Named moves come first, each a turn or a mirror and shown by rows before and after it. Which of them, in which order, take the first row of each pair that follows to the second? Write the first one first, as in the answered first pair.
move J822:
[ 1.27  1.24  1.12  1.35 -0.25  0.03  0.15  1.12  0.14 -1.31 -0.89  1.00
 -0.48  0.45 -0.76  0.96 -1.19 -1.06  1.16  0.75] -> [ 1.23  1.12  1.35  1.18 -0.01 -0.09  0.38  1.09  0.30 -1.29 -0.21  1.08
 -0.70  1.03 -0.85  0.62 -1.17 -0.89  1.20  0.75]
[ 1.11  0.78  0.83 -0.62 -2.72  1.18  0.48 -0.40 -3.15 -3.16  0.33 -0.85
 -2.24  0.40 -0.90  2.30 -0.13 -2.58  0.22  0.87] -> [ 1.13  0.94  1.13 -0.87 -2.70  1.24  0.47 -0.71 -3.28 -3.12  0.97 -1.01
 -2.37  0.83 -0.85  2.06  0.02 -2.54  0.38  0.92]
[-0.07 -2.29 -2.72  0.45  0.03 -0.60 -1.00  4.01  1.71 -1.51 -2.73  0.73
 -0.16 -4.08  0.54 -1.61  0.40  1.69  0.35  0.15] -> [-1.54 -2.58 -0.06 -0.67  0.06 -0.92  0.02  2.01  2.19 -0.60  3.17  1.84
 -0.71  1.92  0.09 -4.75 -0.87  1.34  1.00 -0.55]
[ 1.68 -0.64 -0.12 -0.11 -0.69 -0.06  2.66 -1.00 -1.74  4.04 -2.17  0.26
  0.59  0.11  2.57  0.25  2.12  0.22  0.89 -0.20] -> [ 1.42 -0.73  0.63 -0.29 -0.84 -0.08  2.79 -1.51 -1.68  4.00 -0.98  0.72
  0.40  1.34  2.43 -0.66  1.97  0.18  0.97 -0.48]
move J393:
[ 1.65  0.23 -0.36 -0.10 -4.01 -0.33  1.42 -0.47 -3.85  1.45 -1.13  0.48
 -0.58  0.32 -1.41  1.54  3.33 -0.98 -0.57 -1.36] -> [-0.39 -0.50 -0.71 -0.56 -3.21 -0.57 -1.33 -2.24 -4.12  1.08  1.60 -0.94
 -0.08  1.32 -2.08 -0.85  2.67 -0.68 -0.19 -1.92]
[-0.95  1.49 -0.35 -0.11  0.92 -0.50  0.64  0.94  2.23  2.51  0.86  3.67
  1.79  1.29 -1.43 -1.36  1.10  4.11  0.85 -1.61] -> [-0.60  1.71  0.05 -0.09  0.73 -0.29  1.07  1.13  2.19  2.56  0.70  3.81
  1.75  1.21 -1.11 -1.15  1.20  4.01  0.73 -1.50]
[-0.83  0.35 -1.71  0.36  1.89 -0.12 -4.31  0.73  2.29 -2.49 -0.81 -0.83
 -0.58 -1.88 -0.05 -2.21 -1.91  2.67  2.72 -0.08] -> [ 1.56  1.73 -0.57  1.32  0.62  0.49 -0.53  2.99  2.62 -2.45 -4.09  1.48
 -1.32 -2.61  0.57  0.90 -0.86  1.91  2.21  0.99]
move J571:
[-0.82 -0.20  1.23  0.72  2.52 -2.14 -1.66 -0.38  2.25 -1.38  2.40 -0.06
  0.69  0.40 -1.24 -1.62 -2.44 -0.24 -0.85  0.58] -> [ 1.14  0.56 -0.03  2.06  0.41 -2.21 -2.01  0.96 -0.01 -2.18 -0.98  0.10
  0.17 -2.33 -3.05  1.00  0.61 -0.05 -2.53  0.07]
[-2.57 -0.12  0.89 -0.38 -1.07 -0.22 -1.67 -2.36 -0.84 -2.20  0.25 -4.01
 -0.94  3.07  1.33 -0.44 -2.27 -0.74  0.81  1.31] -> [-1.03  0.70  0.19  0.91 -3.11 -0.06 -1.90 -1.20 -2.64 -2.44 -2.45 -3.72
 -1.30  0.78 -0.11  1.74  0.11 -0.86 -0.46  0.90]
[ 0.76  0.58  1.66 -1.86 -0.59  2.20 -0.05 -0.20 -0.16 -4.62  0.93 -0.82
 -2.73  0.78 -0.36  1.09 -2.80 -2.22  0.88  1.13] -> [ 1.37  1.11  1.76 -1.43 -1.43  2.24 -0.18  0.57 -0.97 -4.88 -0.22 -0.94
 -3.00  0.14 -1.23  1.92 -1.94 -2.32  0.04  1.11]
[ 1.44  0.16  1.51  0.45 -3.00  0.11  2.62 -0.13 -1.64  1.59  1.09  1.62
 -0.61  3.73 -0.38 -0.64  1.61 -0.33 -0.81 -0.78] -> [ 0.84 -0.01  1.82  0.41 -2.62 -0.07  2.57 -0.17 -1.50  1.43  1.61  1.70
 -0.77  3.94 -0.30 -0.71  1.37 -0.40 -0.46 -0.67]
move J254:
[ 0.23  0.33 -0.58  1.00 -0.49 -0.84 -1.91  0.60 -0.88 -0.18  0.24  0.00
 -0.71 -1.47 -2.04  0.46  1.29  0.13 -1.07 -0.48] -> [ 0.78 -0.21 -0.84  0.54 -0.56 -0.71  0.31 -0.33 -1.44  2.30 -1.35 -0.58
  0.06 -1.24  1.08  0.91  0.70 -0.63 -0.09 -0.02]
[ 0.93  0.99  1.90 -0.70 -3.32  1.34  0.45  0.04 -3.07 -4.34  1.93 -0.54
 -3.72  1.36 -2.19  1.78  0.73 -2.83 -0.53  0.69] -> [ 2.67  0.56  1.30  0.09 -3.98  0.81  2.27  1.04 -3.49 -1.80 -1.15  0.41
 -2.86  0.01 -0.96  3.09  1.99 -2.62 -0.76  0.85]
[ 1.98  0.71 -0.20  1.69  0.06  0.37 -3.57 -1.40 -2.31 -0.31  1.76  0.46
  0.42  0.20 -1.39  0.86 -0.42 -0.04 -2.12 -2.49] -> [ 3.13  0.65 -0.37  2.02  0.00  0.24 -1.63 -1.29 -2.64  2.09 -0.76  0.88
  1.16 -0.26  0.61  1.75  0.20 -0.01 -1.85 -2.20]
[-0.56 -0.79  0.66 -1.69 -1.29 -1.71 -2.03 -1.05  0.29 -0.05  1.73 -0.99
 -1.75  1.06 -1.51 -2.25 -0.02 -1.38 -1.25 -0.05] -> [ 1.18  0.14  0.18 -0.36 -2.36 -2.26 -1.03  0.58  0.06  1.01 -1.27  0.45
 -1.57 -0.40 -1.93 -0.88  2.25 -0.31 -2.22 -0.37]

(2 to 3 moves a pair)
[-0.98 -1.93 -1.62 -1.52  2.25 -2.56  1.10 -0.99 -0.83  2.13 -0.23  0.20
  1.29  0.98  0.02 -1.40 -0.38  1.00  1.74  0.89] -> [-0.82 -2.20 -2.07 -2.09  1.59 -1.99  0.39 -1.74 -1.91  0.93  0.12 -1.05
  0.74  0.70 -0.25 -0.73 -0.60  0.41  1.77  1.27] -> J571 then J254
[-0.82  0.67  0.90 -1.09  0.67 -0.60  2.35 -0.72  1.35  1.98  2.36  1.18
  0.51  3.06  1.92 -1.88 -1.44 -0.70  0.74  0.16] -> [ 0.57  0.79  1.14 -1.04 -2.14 -0.33  2.65 -1.33 -1.11  1.59  2.52  1.19
 -0.76  3.35 -0.08 -0.80  0.90 -1.27 -0.19 -0.36] -> J571 then J822 then J254
[ 1.33 -1.30 -1.22  0.81 -0.56 -0.98 -0.49 -0.51 -1.01  3.11 -2.27 -0.83
  1.21 -1.88  1.70 -0.74  3.58 -0.93 -1.39 -0.72] -> [ 0.56 -0.80 -0.20  0.63 -1.91 -1.11 -1.93 -0.56 -1.82  1.24  1.19 -0.21
  0.14  0.57 -1.54 -1.89  4.50 -0.56 -1.99 -1.54] -> J822 then J254 then J571
[-2.55 -1.03 -2.00 -1.08  2.75 -0.35 -4.27 -0.22  0.23 -3.35  1.02 -4.60
 -0.12 -3.95  0.95 -1.24 -3.51 -0.32  1.23  1.04] -> [-2.11  0.42  1.55 -0.02  0.23 -2.22 -2.60  1.00  1.33 -2.00  6.16  1.25
 -0.44  2.14 -3.54 -3.69  0.46  2.07 -1.19 -1.33] -> J822 then J254 then J822
[-0.94  0.34 -1.27  0.15  0.37  0.71 -2.56  2.34  1.47 -3.71  0.16  0.62
 -0.79 -2.03 -2.92 -0.26  0.90  1.47 -0.91  0.09] -> [-1.17 -1.23 -1.59 -2.00  2.02  1.48  0.30 -0.94  0.47 -0.04 -1.10 -2.03
  0.24 -1.29  3.56 -0.21 -2.43 -1.30  2.03  1.44] -> J254 then J254 then J822
[-3.11  0.45 -0.91  4.34 -0.87  0.16 -1.92  4.20  0.41  1.85  0.13 -1.71
 -0.88  0.02 -0.24  0.50  1.98  1.97 -0.06  1.28] -> [-3.21 -0.08  0.36  3.16  0.31  0.46  0.38  3.44  1.48  2.81  0.36 -1.82
 -0.53  1.25  2.87  0.12 -0.48  0.74  1.31  2.38] -> J571 then J393 then J254
[ 0.40  0.27 -1.00  0.68  0.06 -0.35 -1.24  1.15 -0.17  0.10 -0.96 -0.15
  0.26 -1.69 -1.47  0.73  2.01  1.08 -0.79 -1.78] -> [ 0.00 -0.12 -1.20 -0.19 -0.23  0.28 -1.80 -0.10 -1.66 -0.54 -0.45 -1.95
 -0.35 -1.61 -0.96  0.89  1.00 -0.15 -0.03 -1.47] -> J254 then J254 then J571
[ 0.92 -0.25  0.16 -0.62 -2.33  0.41  0.52  0.12 -2.33 -0.86  1.28  0.25
 -1.64  0.42 -1.88  0.62  0.35 -0.73  0.14 -1.19] -> [ 0.96 -0.30 -1.18 -0.44 -0.29  0.63 -0.37  1.21 -1.04 -1.31 -1.86 -0.89
 -0.86 -2.88 -0.11  1.51 -1.04 -0.46  0.61 -0.33] -> J822 then J571 then J822
[-1.23 -0.98 -1.13 -0.20  0.98 -2.07 -0.86 -1.18  0.38  2.06  0.01 -0.90
  2.78  0.55  0.98 -1.71  0.14  0.49  0.69 -0.97] -> [-0.52 -0.33 -1.60  0.51 -0.26 -2.15 -2.43 -0.02 -0.04  0.21 -0.52 -0.17
  2.14 -0.89 -1.76 -0.92  2.02  1.17 -0.45 -1.42] -> J254 then J571
[-0.93 -3.81 -2.42 -0.24  1.70 -0.70 -0.59 -4.03 -1.98  3.46 -2.33 -4.27
  2.48 -1.57  2.78 -1.68 -1.19  0.92  0.72 -2.15] -> [-2.23 -2.91 -2.58  0.45  1.66 -0.36 -5.02 -2.86 -1.24 -1.52  0.45 -4.22
  1.27 -2.28 -2.46 -2.68 -1.28  1.85 -0.59 -2.63] -> J254 then J822
[-0.88  0.24  0.57 -1.01 -1.22  0.94 -2.53 -0.42  0.73  0.21  2.54 -0.39
 -2.65  1.86  0.64 -1.42  2.61 -0.12 -1.27  0.53] -> [ 0.10 -0.07 -0.08 -0.36 -1.85  0.33 -0.97 -0.29  0.08  3.28 -0.06 -0.09
 -1.58  1.19  2.32 -0.50  3.81  0.18 -1.30  0.32] -> J254 then J393 then J254
[ 1.70  0.71 -2.72  0.58 -0.75 -1.84  1.25 -0.04 -4.15  3.58 -1.49 -0.88
  1.73 -1.53  0.03 -1.51  1.57 -1.02 -0.28  0.01] -> [ 0.31  1.39 -2.35  0.81 -0.64 -2.25 -2.04  0.88 -2.91 -0.19  1.45 -0.20
  0.73 -1.34 -3.96 -2.95  1.38  0.17 -1.29 -0.38] -> J571 then J254 then J571
[-0.88  0.51  1.71 -0.20  1.60  1.60 -0.10  0.22  2.76 -3.22  1.68  1.50
 -1.36  1.85 -1.07  0.25 -2.86 -0.14 -0.05 -1.32] -> [ 1.04  0.38 -0.09  0.45  1.49  1.94  1.25  1.18  1.87 -1.44 -3.64  0.63
 -0.17 -1.66  1.45  2.68 -2.00 -0.35 -0.12 -0.49] -> J822 then J254
